[[-29  17  46  13  17  38  18 -48 -39 -26 -45]
 [-24  32  34  30  24  27  21 -49 -46 -34 -46]
 [ 25 -40 -12 -47 -31 -21 -30  39  33  39  42]
 [ 32 -50  25 -59 -41 -11 -32  25  22  48  46]
 [ 30 -24 -40 -18 -25 -34 -34  41  39  25  44]]
->
[[ 32 -50  25 -59 -41 -11 -32  25  22  48  46]
 [ 30 -24 -40 -18 -25 -34 -34  41  39  25  44]
 [ 25 -40 -12 -47 -31 -21 -30  39  33  39  42]
 [-24  32  34  30  24  27  21 -49 -46 -34 -46]
 [-29  17  46  13  17  38  18 -48 -39 -26 -45]]

[[ -9  11   2   3 -17]
 [  5  -9  31  16 -32]
 [-39  46 -36 -10  -3]
 [ -8  11 -49 -30  59]]
->
[[  5  -9  31  16 -32]
 [ -8  11 -49 -30  59]
 [ -9  11   2   3 -17]
 [-39  46 -36 -10  -3]]

[[ 22 -60 -19 -32 -46  -4  12  25   1   8   3   8]
 [ 58   0  16   0   0  42  31   4   0  -2 -38   6]
 [-16 -40 -35 -17 -15 -26  -5  30   0  12  33   2]
 [ 42 -20  30 -31   0  19  17 -18 -53  -9 -41   7]]
->
[[ 58   0  16   0   0  42  31   4   0  -2 -38   6]
 [ 42 -20  30 -31   0  19  17 -18 -53  -9 -41   7]
 [ 22 -60 -19 -32 -46  -4  12  25   1   8   3   8]
 [-16 -40 -35 -17 -15 -26  -5  30   0  12  33   2]]

[[-48 -26  27  52  51 -20 -61 -44   3 -50 -29  -3   5  -8  23   6]
 [ 58 -10 -23  11 -30 -35  10 -16 -27  -5  52 -28 -41 -37   0 -38]
 [-19 -23  37   0  49  18 -27 -43 -49  42  -8  39   5  22  26  21]]
->
[[ 58 -10 -23  11 -30 -35  10 -16 -27  -5  52 -28 -41 -37   0 -38]
 [-19 -23  37   0  49  18 -27 -43 -49  42  -8  39   5  22  26  21]
 [-48 -26  27  52  51 -20 -61 -44   3 -50 -29  -3   5  -8  23   6]]

[[-10   2  13  19 -13 -38  -8 -20 -34 -12  39  44  16  33 -25  37]
 [-28  16  24  29 -27 -24 -27 -24 -25 -15  40  34  37  39 -20  44]
 [ 39 -40 -38 -37  40  20  35  35  19  34 -39 -35 -43 -46  27 -45]
 [ -1  -7 -15 -20  10  49   6  23  35  18 -35 -39 -16 -29  27 -36]]
->
[[ 39 -40 -38 -37  40  20  35  35  19  34 -39 -35 -43 -46  27 -45]
 [ -1  -7 -15 -20  10  49   6  23  35  18 -35 -39 -16 -29  27 -36]
 [-10   2  13  19 -13 -38  -8 -20 -34 -12  39  44  16  33 -25  37]
 [-28  16  24  29 -27 -24 -27 -24 -25 -15  40  34  37  39 -20  44]]

[[ 16  22 -32 -31  21  -3 -13  -6]
 [-59  22  40 -16  -7  31  39  18]
 [-19   5  -8   6  17  28 -38  30]
 [ -4  -9  65  52  16  13  24 -10]
 [ 30 -12  46  57  20  -5  -5 -22]
 [-57  16  52  -1  -5  30  40  16]
 [-12  29 -51 -47 -11  -6  -5  -9]
 [ 11  16   7   7   0  14   9 -23]
 [-17   3  19  28   4  32 -27  14]
 [  5  19 -35 -29  23   1 -31  21]
 [-41  -1  65  36   6  27  36   5]
 [ 12  22 -35 -31  23  -2 -23  10]]
->
[[ 30 -12  46  57  20  -5  -5 -22]
 [ 16  22 -32 -31  21  -3 -13  -6]
 [ 12  22 -35 -31  23  -2 -23  10]
 [ 11  16   7   7   0  14   9 -23]
 [  5  19 -35 -29  23   1 -31  21]
 [ -4  -9  65  52  16  13  24 -10]
 [-12  29 -51 -47 -11  -6  -5  -9]
 [-17   3  19  28   4  32 -27  14]
 [-19   5  -8   6  17  28 -38  30]
 [-41  -1  65  36   6  27  36   5]
 [-57  16  52  -1  -5  30  40  16]
 [-59  22  40 -16  -7  31  39  18]]

[[-10  48]
 [-20  56]
 [ 21  -3]
 [  2  33]]
->
[[ 21  -3]
 [  2  33]
 [-10  48]
 [-20  56]]

[[ -7 -24   9   1   7  -5  24 -20   0  14  -5 -20 -24  -1  11]
 [-21  -2   1  -9 -11  -3  17   5  -2   7   4   9  -3 -23  20]
 [ 12  -7  -3  -9 -21  -5   3 -10  -3   1   3  52  40 -42  26]
 [ 14 -27  11  15  14 -22   8 -15 -12   8   6  15   8  19  29]
 [ -1 -25  11  16  -5  -9  21 -11  -1  14  14  14  -3   8  29]]
->
[[ 14 -27  11  15  14 -22   8 -15 -12   8   6  15   8  19  29]
 [ 12  -7  -3  -9 -21  -5   3 -10  -3   1   3  52  40 -42  26]
 [ -1 -25  11  16  -5  -9  21 -11  -1  14  14  14  -3   8  29]
 [ -7 -24   9   1   7  -5  24 -20   0  14  -5 -20 -24  -1  11]
 [-21  -2   1  -9 -11  -3  17   5  -2   7   4   9  -3 -23  20]]

[[ 23  -1   7  36 -18   6]
 [ -8 -29  14   3 -17  15]
 [  8  12   1  53 -15  12]
 [ 17 -16  12  23 -26  44]
 [-12 -23   5  25 -23  42]
 [ 33 -44 -44  18  26 -48]]
->
[[ 33 -44 -44  18  26 -48]
 [ 23  -1   7  36 -18   6]
 [ 17 -16  12  23 -26  44]
 [  8  12   1  53 -15  12]
 [ -8 -29  14   3 -17  15]
 [-12 -23   5  25 -23  42]]
